The rows of R fall into 4 groups, which share some directions, and each row is roughly a mix of its group's hidden directions.
R:
[[ 23  15   2 -17   2  -8   4 -20   9 -21   4   7  10   4]
 [  6  -9   3  16   9 -26  -1   5  -5  -6 -10  18  23  -8]
 [-10  -4   1   2  21 -20  12  15  -3  27   7   9   2   3]
 [ 11   4  -1   6 -27  14  14   0  -2 -17   0  23  -1  11]
 [ 13  11  15   8 -19   0  24  -3   8 -12 -10   1  -4  20]
 [ -8  11   7 -19   5   5   5   2  15  18  29   3  -5  14]
 [ -7 -27  -8 -10  -1   5   4  -6  -1 -20  -9 -12 -23  -8]
 [-15 -21   5  -2 -11 -11 -18  19   0  14   7 -11   8 -14]
 [-12   7   2  -2 -31 -21   3  15  -5  11  -2   4 -14  -7]
 [ -5  24   2   9   4   8 -12  10  -1  28  10   7  17   0]
 [ 21  11   2   2 -32  -6 -10  -9  -3 -19  -1   1   7   6]
 [ 14  14 -12  19   9   7 -20 -14 -15  -9  -9   7  14  -2]
 [-18 -13 -15  -3  -9   2 -18  10 -14  13   1 -12 -17 -15]
 [-15 -18  -1  -4 -22  -9 -13  21  -5  13   2  -8  -2 -16]
 [  8 -20   6  -3 -17  -1   7 -10   6 -25  10  -2 -12  21]
 [ -5  25   6 -19  -1   2  23  -7  15  -3  -3   7 -18  -1]
 [ 24 -15  10  -5  -3 -20   0  -3   4  -5   6 -20  13  16]
 [-10 -26  -5  21  -2   4 -17  16 -14  12   2  -5   6  -2]
 [  9  -8   5  -3 -18  23  19   9   2   3  -6 -22 -11  12]
 [  5   8  -5  18  -3  15   0 -12  -5 -26 -21  14   3  -7]
 [ -8  -4  -1 -10  -4 -14 -19  -9   5  -6  32  16  -2   7]
 [ -1  -6   6   4 -27  15   3   2   5  -7  21  12  -6  22]
 [-26   4  -4  -8   7  16 -11  -4  10  -9   0  13  -6 -26]
 [ -6  29  -1 -10  19  13  14   1   7  18   0  11  -1  -5]
 [ -7   7   0 -23  17  11  12 -14  13  -3  12  -4 -22   8]
 [ -4 -18  15   0   9 -23  -7   5   9  12  13 -22   6  11]
 [ -5  25   5   4  21  23  -8  -4   9  11  -5  -5  13  -7]
 [ -7  -6  11 -13  19 -18   0 -11  16  -1  22  -5  -6  15]
 [ 13  26   3   1  12  -8  -7 -12   2  -2 -20 -11  16 -13]
 [  5 -20   8  -4 -23  10   5   8   3   2  10 -22  -9  18]
 [ 10   3  16 -14   7 -17  21  -2  16  -8 -19 -13   7  -8]
 [ -5  17  13 -12   7  -7   3  -3  15  19  21 -12  -6  18]
 [  1   0   4  -4 -10  -5   8   2  -1  17  17 -17 -20  28]
 [ -6   1  -4  -2 -13 -11 -22  -2  -2  -2  27  24   6   1]
 [ 17   1   7  -4  -7  -8  10 -18   7 -31 -15  -9  -4   4]
 [  1 -14 -10  12 -20  -6 -28   7 -17  -3  -2  -1   9 -12]
 [ 12  -9   6  24  -3  -8  -2   4 -12  10  -8 -24   4  20]
 [ -4 -11   6  -4   7  22 -17  -1   9   7  15 -28   4   7]
 [ 11  -8  -5   2 -37   2  -9   2  -8 -12  14  10   0   9]
 [  5 -24  -6  13 -15  -6 -17   3 -15 -11 -14 -17   2  -9]
 [-11 -21 -13   9   5   6 -26   9 -13   6   8   6  11 -13]
 [ 16  35  -4  -4   5   2   5 -22  -1  -7  -2   3  -6  11]
 [-13 -18   5  -1 -16 -10  11   3   2  -1  10  -5 -29  17]
 [ -1  27   1  -9   0  20  19   3   8  12   7  19  -2   5]
 [  6   3   7   0 -25   4   8   4   6  -5  21  23   3  20]
 [  9 -17 -16  -4   9 -12  -1  13 -15   6   1  20  19 -13]
 [  1  -6   0   5   3   5   6  15  -1  15  21  28  18  11]
 [ -4 -14   3   7   5   0  -3   8   3 -13 -20   9  21 -28]
 [-15   6  12   4 -25 -26  -7  15   3  15   3  -1  -2  -5]
 [  5 -15   8  -1   9 -28  -1  13   0  18  13  -7  17   7]
 [ -1  34   7   9   1   7 -14   2   3  22   5   0  15   2]
 [  2  -3   6   1 -22 -33   6   2  -4   2   4  -5 -16  15]
 [ -2  26  -2   4  14   8 -16   2  -3  20  -6  -3  19 -15]
 [ -2 -14   8  -7   3 -24  -4  15   3  23  17 -11  10   5]
 [ -7  -5  -5  -3  29 -10  -8  -8  -2   2 -16 -22  -4 -17]
 [-13  15   3   2  17  33  -8  -6  10   5  -5 -11   0  -9]
 [-11  17   6 -20  -6   5  24  -1  16  -3   1  12 -20  -2]
 [ -6 -22  10 -12  -4 -14   9  14   6  16  11 -21  -8   8]
 [ 18   3 -12  -2  10   4 -10   0  -8  -4  -8  13  30 -18]
 [ 15  -5   1  -9   5 -29  16   9  -5  19  10  -1   4  16]
 [ 26  17   3  11  -9   0   5 -17  -2 -17  -4   3   6  20]
 [ 23   3   0  -1  -3  16   0 -11   4 -26  -4  13  22  -1]
 [ -4 -26  -6  -3   7 -21  14  16  -9  12  10  15  -3   4]
 [ -2 -23  16   7 -18  -1  14  15  11 -14 -11   6  12  -6]
 [ -7 -18  -6  -6  23 -27  13   7  -6   9  -9  -2  -8  -8]
 [  8 -15  -2  -6 -12 -30   8  -6  -5 -17 -10  -9 -15   1]
 [ -7  18  -4  -3   8   0   5  -2  -5  24   4 -17 -25  14]
 [ -5  18  -6   8 -19  12   4  -7  -5 -18 -19  14 -15 -10]
 [ -7 -16  -5 -14  18  28 -13  -3   7   1  13 -15   1  -5]
 [  8  18   5   2 -13  16  25   2   5  -4   0  24   0  12]
 [  4  19   3  -5 -12  19  21   2   8   0  10  23  -3  13]
 [ 19   9  12   2   3 -10  15  -9   9 -17 -24  -6  15  -3]
 [ -4 -15   2 -18   4  -6  -4  12   3  24  22 -19  -1   6]
 [ -2   2  10  10  26  13 -14 -14  14 -12   3  -1  20   0]
 [  8  -4  12   0 -19   3  16   1  13 -26  -7  18  11  -1]
 [  2  -7 -23 -17   4   1  17   3 -13  -4  -8  20 -14 -15]
 [ 14   3   1   4 -18  19  25  -2   0 -18 -12  10  -7  11]
 [  8   8   1   4 -19   5  11  -4   1 -18   7  32   0  12]
 [  8  15  -8  10  -8  22  12   9 -10   4 -26   5   4 -12]
 [-11  13   1  -4   3  35  -9 -15  12  -9   3  -9 -11   0]
 [-23   2   9  -4   1   3  21  15   9  13 -14  -4 -18 -12]
 [ 13 -24   0  17 -11  -5 -15   5 -11  -1  12  -7  13  17]
 [  0  -7 -12  14   4 -14 -21  -6 -15 -14 -16   6   7 -20]
 [ -7   3  -6  -6  -4 -29  11  10  -6   3  -6  26  -3 -16]
 [ 20   3 -11 -14   5 -14  27   1 -11   8   2   6 -11  15]
 [  3 -10 -15  13 -12   0 -20   0 -19 -12 -17   0   4 -20]
 [-21 -13   6  -1  18 -11  18   7   5  15   3  -6 -21   8]
 [  3 -24  -9   1  -5   0 -12 -10  -9 -22 -12 -19 -13  -7]
 [ -6  22   2   5  23  -1  -5   7   1  28  -1   2  16  -7]
 [  2   0  16  16   0 -34  -5   8   3   7   0   6  21   3]
 [  3 -16   2 -28  -4 -13  -1   1  10   1  28  -5  -2   8]
 [  3   7 -16  -1   5  18  10 -11  -6 -22 -16  19 -10 -12]
 [-13  11   1 -21  22  -4  -2 -11  13   7  23   4 -10   4]
 [-21  -4   3  -1  -8 -11  -1   3  -1  12   1 -20 -32   4]
 [ 15 -18 -14 -17  14 -17  18   9 -13  11   5   6   2   3]
 [  0  12   5  12 -13  14  13  -2   5 -20 -18  23   4  -8]
 [-18 -26  -3  -7  10  -6 -10  16   0  13   3  -7   5 -20]
 [ -7 -10 -11  -6 -11  34 -10   0  -3  -7  -3 -13 -14 -10]
 [ -3 -19   9   6 -28   8   9  11   7 -14   8  18   3   6]
 [ 10  -5   0  -2  -2  16  24  -9   2 -21 -19  -8 -17   6]
 [  6 -29   0  -5  -9  -6  18  -2   2 -22   4   9 -11  13]
 [ -3 -13   5 -10  -8   7  -9   9   3  19  17 -30  -4  10]
 [ 20  29  -2   0   7   0   3 -21   1 -17 -12   6   7   2]
 [  5  25   3  -9  18  12  12 -19  11  -3   8   3  -9  16]
 [  6  10  -1 -19  10  -3   1 -12  12 -21  -6  16  14 -21]
 [ -3  22   6   5  17  21  -3 -22  14 -17  -1   6   0   3]
 [ -6 -28 -11  -5 -21 -11  -3   8 -13  -4   6  -2 -20  -1]
 [-14   8  -4 -18  28   0  -8  -5   6  17   8 -14  -9  -9]]

In each list below, four rows fit none of the groups, and each other row fits one group, some only roughly. Which are they? Name them in the order they come.
- q_940: [ -3   8   3  -6  12 -11   8   1  -1  24  -2 -29 -17  11]
- q_34: [  0  14  15   8  -5 -16  12   7   5  18  15  10   2  24]
- q_641: [  1   7   9  -1 -16  -1  -1 -15   7 -17 -12 -27 -20   5]
- q_818: [  3   6  10   3  17  -3 -11   7   7  22  16  -4  27   8]
- q_303: [ 10   5 -14   6 -22  11  10  -3 -15 -16 -21   8 -14  -5]
- q_396: [  7  -7  -6  18 -11 -16 -30  -3 -15  -7   3   2  15   0]
- q_488: [ -5  22  19   8  17  -8  -7 -10  18   3  11   4  15  11]
- q_68: [ 12   0  -3  18 -30  10 -16  -4 -10 -17   1   5   5   9]
- q_823: [  9  -5   9  -1  -8   5  -4   4   3  17  14 -31   0  23]
- q_809: [  2  32   5  13  -5   2  12  -7   3  -9 -18  19   0  -3]
 | q_818; q_396; q_68; q_809
- q_863: [-12   0  -8 -28   5  -3  -3   0   5  13  27  -1 -17   2]
- q_497: [  0  10  -5   5 -28  25   1  -4  -6  -9 -11  -9 -20   1]
- q_353: [-12 -22   5  -4   3 -14  19  -1   5  -6  -2  -8 -28   9]
- q_8: [  2   2  -9   1  29   0  -3   8  -6  14  -6  13  23 -18]
- q_876: [ 12  18   8   0  26   6  11 -14   9   5  -3 -16   2  17]
- q_993: [ 2 14 -2 -7  6 28 17 -1  9 -5  4 28  6  0]
- q_388: [-13 -23  -7   2  -6   4 -17  12  -8  15  26  -2  -3   7]
- q_372: [  2 -35 -15 -12  -3   0  -5   0 -12  -9   3 -13 -15  -3]
- q_958: [  9   4  -8  -1   9   4 -24  -1  -5   3  15  14  30  -7]
- q_201: [  9  -4  10  -2  27  -8  27  -6  12 -10  -7   9   9   8]
- q_50: [  8  -1   0  10 -21  -8  -4  -1  -3 -16  12  31  11   8]
- q_545: [ -7  13 -13 -10  -8  24   7  -9  -2 -13  -9   8 -25  -9]
 | q_876; q_993; q_372; q_958
- q_137: [  1 -14  -7  -7  28  21   7  -5   5 -13 -11   4   8 -15]
- q_663: [-22   9   0   2  -9  28   0  -7   8 -10  -5   1 -24  -5]
- q_416: [  0   3 -13  13  -5  -9 -20  -1 -15  -9  -8  22  13 -19]
- q_532: [ -6  22   0   3 -13  28 -21  -7   3  -1  -3 -14  -4  -8]
- q_890: [ -5  -2  -9  -3  -2  -2 -12   6 -13  22  -4 -32 -16  -3]
- q_362: [ -4 -13  -6 -24  14   3 -10  -4   4   9  29 -10  -6   6]
- q_671: [ 17 -13   7 -12 -17 -11   4  -2   5  -8  22  -5   2  24]
- q_123: [ -9 -10  -5  -2 -29   7 -14  -3  -5 -10   4 -15 -24   1]
- q_938: [  5  -2   7 -12   9 -28   0  -3   5  12  25  -4   2  19]
- q_721: [  7   5   6  33 -16   9   7   1  -9  -3 -16   0  -1  17]
 | q_663; q_890; q_362; q_938
- q_509: [ 14  -1   5  -7  19  -7  18 -15   9 -22 -20  -5   3  -3]
- q_569: [ 13 -25   1   0   3  -9 -16   0  -1 -14  -1  -6  28  -9]
- q_639: [-17 -22 -11  -4  27   4   6   9  -5  12  -4  -1 -10 -13]
- q_833: [  3  15  12  25   4  -7  -4 -11   5 -17 -15  14  18   0]
- q_86: [ -2 -11  10  -8  20   4 -11  -2  14  11  21 -20  11  10]
- q_530: [ -8  -7   1  -2 -25  23 -11  -6   4 -13  10 -12 -19   7]
- q_948: [-4 17 13  6 11 30  4 -3 17  4  9  7 11 11]
- q_796: [-18 -28 -10  -6  -8  -3  -3  11  -9   8   9  -7 -23  -2]
- q_258: [-13 -21  -4 -24   8  -6 -11   8   5   9  23  -2   0 -10]
- q_895: [-22 -13  -7  -2 -20  -4 -11   8  -7   0  -3  -6 -23 -16]
- q_403: [ -3 -17   9   6  -1   1   0   7   1  15   2 -35  -9  15]
- q_389: [ -7 -13   2 -14  -4 -38   9   4   1   1   4   0 -15  -1]
- q_88: [  8  15  -9 -19  28   9   7  -8   1   3 -15  -7   3 -17]
- q_842: [  0  -2  12 -11  14 -11  -1   4  10  22  23 -15   7  16]
 | q_895; q_403; q_389; q_88
- q_703: [ -6 -26 -12  -9 -10   3  -5  -2  -8 -16  -7 -13 -22 -11]
- q_286: [  8 -12  -9  12  21  10  -4  -9  -7 -20 -13  13  17 -10]
- q_975: [  3  -1  -1  14  10 -12  -8 -10  -2 -22 -22  11  15 -18]
- q_675: [  7   4   0  -8 -17  18 -12 -10   2  -5   5 -30 -13  10]
- q_952: [-18 -13  -8  19   3   6 -16  13 -15  22   4  -7  -7   1]
- q_487: [-27   4  -2  -5   7   6   8  12   2  23  -3  -6 -22 -10]
- q_73: [-11  16  -4   2  10  14   1 -14   6 -20 -11  23  -4 -15]
- q_254: [-18  -2   8   9  14   8   6   0   5  17   9 -16 -21  20]
- q_878: [ 12 -12   1  20  12 -10 -12   2 -11   3 -18 -19  20  -3]
- q_149: [  7   3  -8  -5  22  21  -6  -8   1 -11 -15   0  17 -21]
- q_290: [ 13  13   6  13 -13  14  25  11  -2   2 -19  12   8   4]
- q_588: [ -1   3   3  10  11 -32  -5  12  -8  24   3  -1  12   2]
- q_245: [-13  -8  -2 -10  27 -20 -19  -9   3   3   7 -12  -1 -12]
- q_62: [-10 -12   2   3  15  -8  15  16   0  19  17  22   3  10]
 | q_975; q_675; q_254; q_588
- q_196: [  3 -17   6   0  18 -13   5  16   3  16  11   9  26   0]
- q_888: [ 19   0   2  -2  21   0   9  -7   5 -15 -14   9  27  -9]
- q_745: [-10   0   3 -24  -1  -7  13   5   8  16  15 -12 -23   7]
- q_950: [ -5  -7  -7   0  21  -9   1  -1  -1 -13  -8  27  13 -22]
- q_632: [  5  21  -5  12 -14   9   4  11  -9   6  -9  27  14  -8]
- q_408: [-15 -32   6   2 -16 -15  -6  19   1   3   3  -5   0  -9]
- q_320: [ 22  -3  -6 -15   0  -6 -15 -14   1 -19  15   8  20   0]
- q_45: [ 23  -6  -4   2  -9 -21   9   5 -10  -6   3  22  19   6]
- q_51: [  4  -9  -8 -24  18  13   6  -1   3  13  21 -12  -7  11]
- q_753: [ 11   6  10  18  -4 -20   1   5  -3  11  11  11  17  23]
- q_502: [ 12  20   8   7   9 -21   5   5   0  16   1  14  23   6]
- q_15: [-15 -28  -6  -4 -14  20  -2   4   1 -10  10   0 -19   1]
- q_356: [ -8 -20 -16 -22  -1  -8   5  17  -9  12   6   4 -10 -16]
- q_20: [ -1  -3 -15  -3  19   5   6  -7  -5 -18 -11  26   3 -19]
- q_761: [ -1  25  -2  17  -9  17  17   5  -7   6 -21   9  -8   0]
 | q_196; q_408; q_753; q_761
- q_682: [ -3   2 -11   9  13 -11 -19  -1 -14   0 -20  -1   9 -26]
- q_739: [-16  16  13   4  27  12   9  -3  16  14  -4 -10  -5   3]
- q_342: [ 27  14   5  11 -12  -8 -11 -10  -4 -10  -1  -2  21  13]
- q_656: [ -1 -22  -5 -17  27 -13   1   7   2   9  12   6  12  -8]
- q_525: [ -1  -8  -2  -5  -7  -8  -3  14  -7  29  21 -14  -7  16]
- q_766: [ -7  16   9   0  20 -17  -3   5   7  22  15  12  16   2]
- q_832: [-10 -22 -11   1 -16  19  -7  -2  -5 -22   0   6 -17  -7]
- q_705: [-11  31  -2   4  -3  14  12  -5  -1   9  -1  11 -23   8]
- q_804: [ 18   6  10   3  19 -23  11  -6   3   6   6   2  15  21]
- q_822: [  4  25   9  13 -26  -4   4  -7   0  -3  -7  -7 -15  16]
- q_874: [  6 -20 -10  14  -6   7  11  10 -17  -4 -27  -8  -5  -8]
 | q_342; q_525; q_832; q_874
- q_613: [-11   4   6 -18  24   1   3   0  12  21  15 -17  -8   5]
- q_82: [ -1  -4  17  23 -18 -21 -13  10   0   5  -4  -8  16   3]
- q_583: [-15  -2  -5 -24  -9  -2  -2  13   2  22  16  -9 -17  -6]
- q_179: [ 15  31   7   6   6   7  -7 -10   6  -3  -7   3  25  -3]
- q_855: [  2   2  17   4   5 -14  23   5  12   8  12  15   5  23]
- q_132: [ 11  -1  17  12 -19 -20   9   2   4 -13 -22 -12   7   1]
- q_634: [-14  14 -12 -16   3   6 -19  -2   0  13  23  15  -3  -9]
- q_495: [-16 -16  -5  -4  -6  10  -8  11   3  -8   5  25  10 -23]
- q_227: [ 11 -20   8  -1  -2 -16  22   1   5 -14   9  16   2  20]
- q_77: [  5  35  12   7  10   2  -6 -10  10   8 -10 -10  13  -2]
- q_238: [  7   3   0  16 -33   7   3  11 -10   3   7  15   1  16]
- q_669: [ -5  -6  13   1 -17 -13 -10  15   3  22  13 -22   2   9]
- q_783: [ -5  23   8  -4  23  -3  10  -3  13   1 -12  13  14 -16]
- q_595: [ 11  11   1  18  -9  28  -3 -13  -1 -18 -12  -7   0  10]
- q_859: [ -5  10   1 -16  10 -11  -1  13   2  34  12 -10   4  -3]
 | q_132; q_238; q_783; q_859
- q_271: [-21 -28 -10  -5  13   3   4  14  -5  13   7   2 -15  -6]
- q_104: [-10  16   5   5   6 -21  -2  12  -3  34   6  -3   0   3]
- q_112: [  5   0  22 -12   9 -15   5  -4  20   4   8 -24   9  10]
- q_912: [  2 -33  -9  -8  -7  15   7   0  -2 -23   4  10  -7   0]
- q_819: [-11  28   5 -18  18  -1   2 -13  16   3   0  -4  -9  -9]
- q_455: [ 13  16   6   2 -28  -9  -9 -15   2 -18  -5 -12  -6   8]
- q_341: [ -4  -9   1   6  11  18   1 -11   9 -30 -11  15   7 -13]
- q_964: [  1 -17  -1  -3  16 -29   1  12  -3   9   4  13  18  -8]
- q_953: [  0  23 -14  -5   9  14  -8 -16  -2 -13   2  26   1 -10]
- q_886: [ 16  15   8  21   2 -23  10  -4  -4  -2 -11   9  11  15]
- q_33: [  7  28  12  -1 -12 -11  14  -6   7   7   4  -4 -11  23]
- q_668: [ -1 -13   4   0  38 -10   6  -2   3  11  -4 -17   4   3]
- q_3: [ -5 -20 -11  -3 -13  -8 -32   0 -11  -4  11  -9  -1 -10]
 | q_112; q_819; q_341; q_668
- q_213: [  2 -13 -21  -8  18  -4  -8   4 -16   4 -13  -1   6 -26]
- q_101: [  3  -5  -9  -7  -9   9 -11 -13  -3 -23 -17 -19 -10 -17]
- q_640: [  9  11   4   7   6 -14   6  11  -2  19  12  21  23  10]
- q_154: [ 1 23 -6 -4 -7 12 11 -5  2 -7  7 35 -2  2]
- q_802: [  4   9  16  10   6   8   3 -14  17 -26 -17   0  14  -4]
- q_331: [ -1 -33  -5  -9  11 -19   3  12  -6   4  -7 -11   2 -14]
- q_447: [  5  20  10   8  13   2  28  -1   8  -1 -16  17   6   5]
- q_485: [ -3  -6  -5 -18 -18   2  -4   3  -3  12  22 -15 -21  14]
- q_732: [ -1 -13 -12   2  -9  10 -18   9 -15   7 -12 -25  -2 -17]
- q_733: [ -4 -29 -19   6   6  16 -14   9 -18   4   7   4   1  -5]
 | q_802; q_331; q_485; q_733
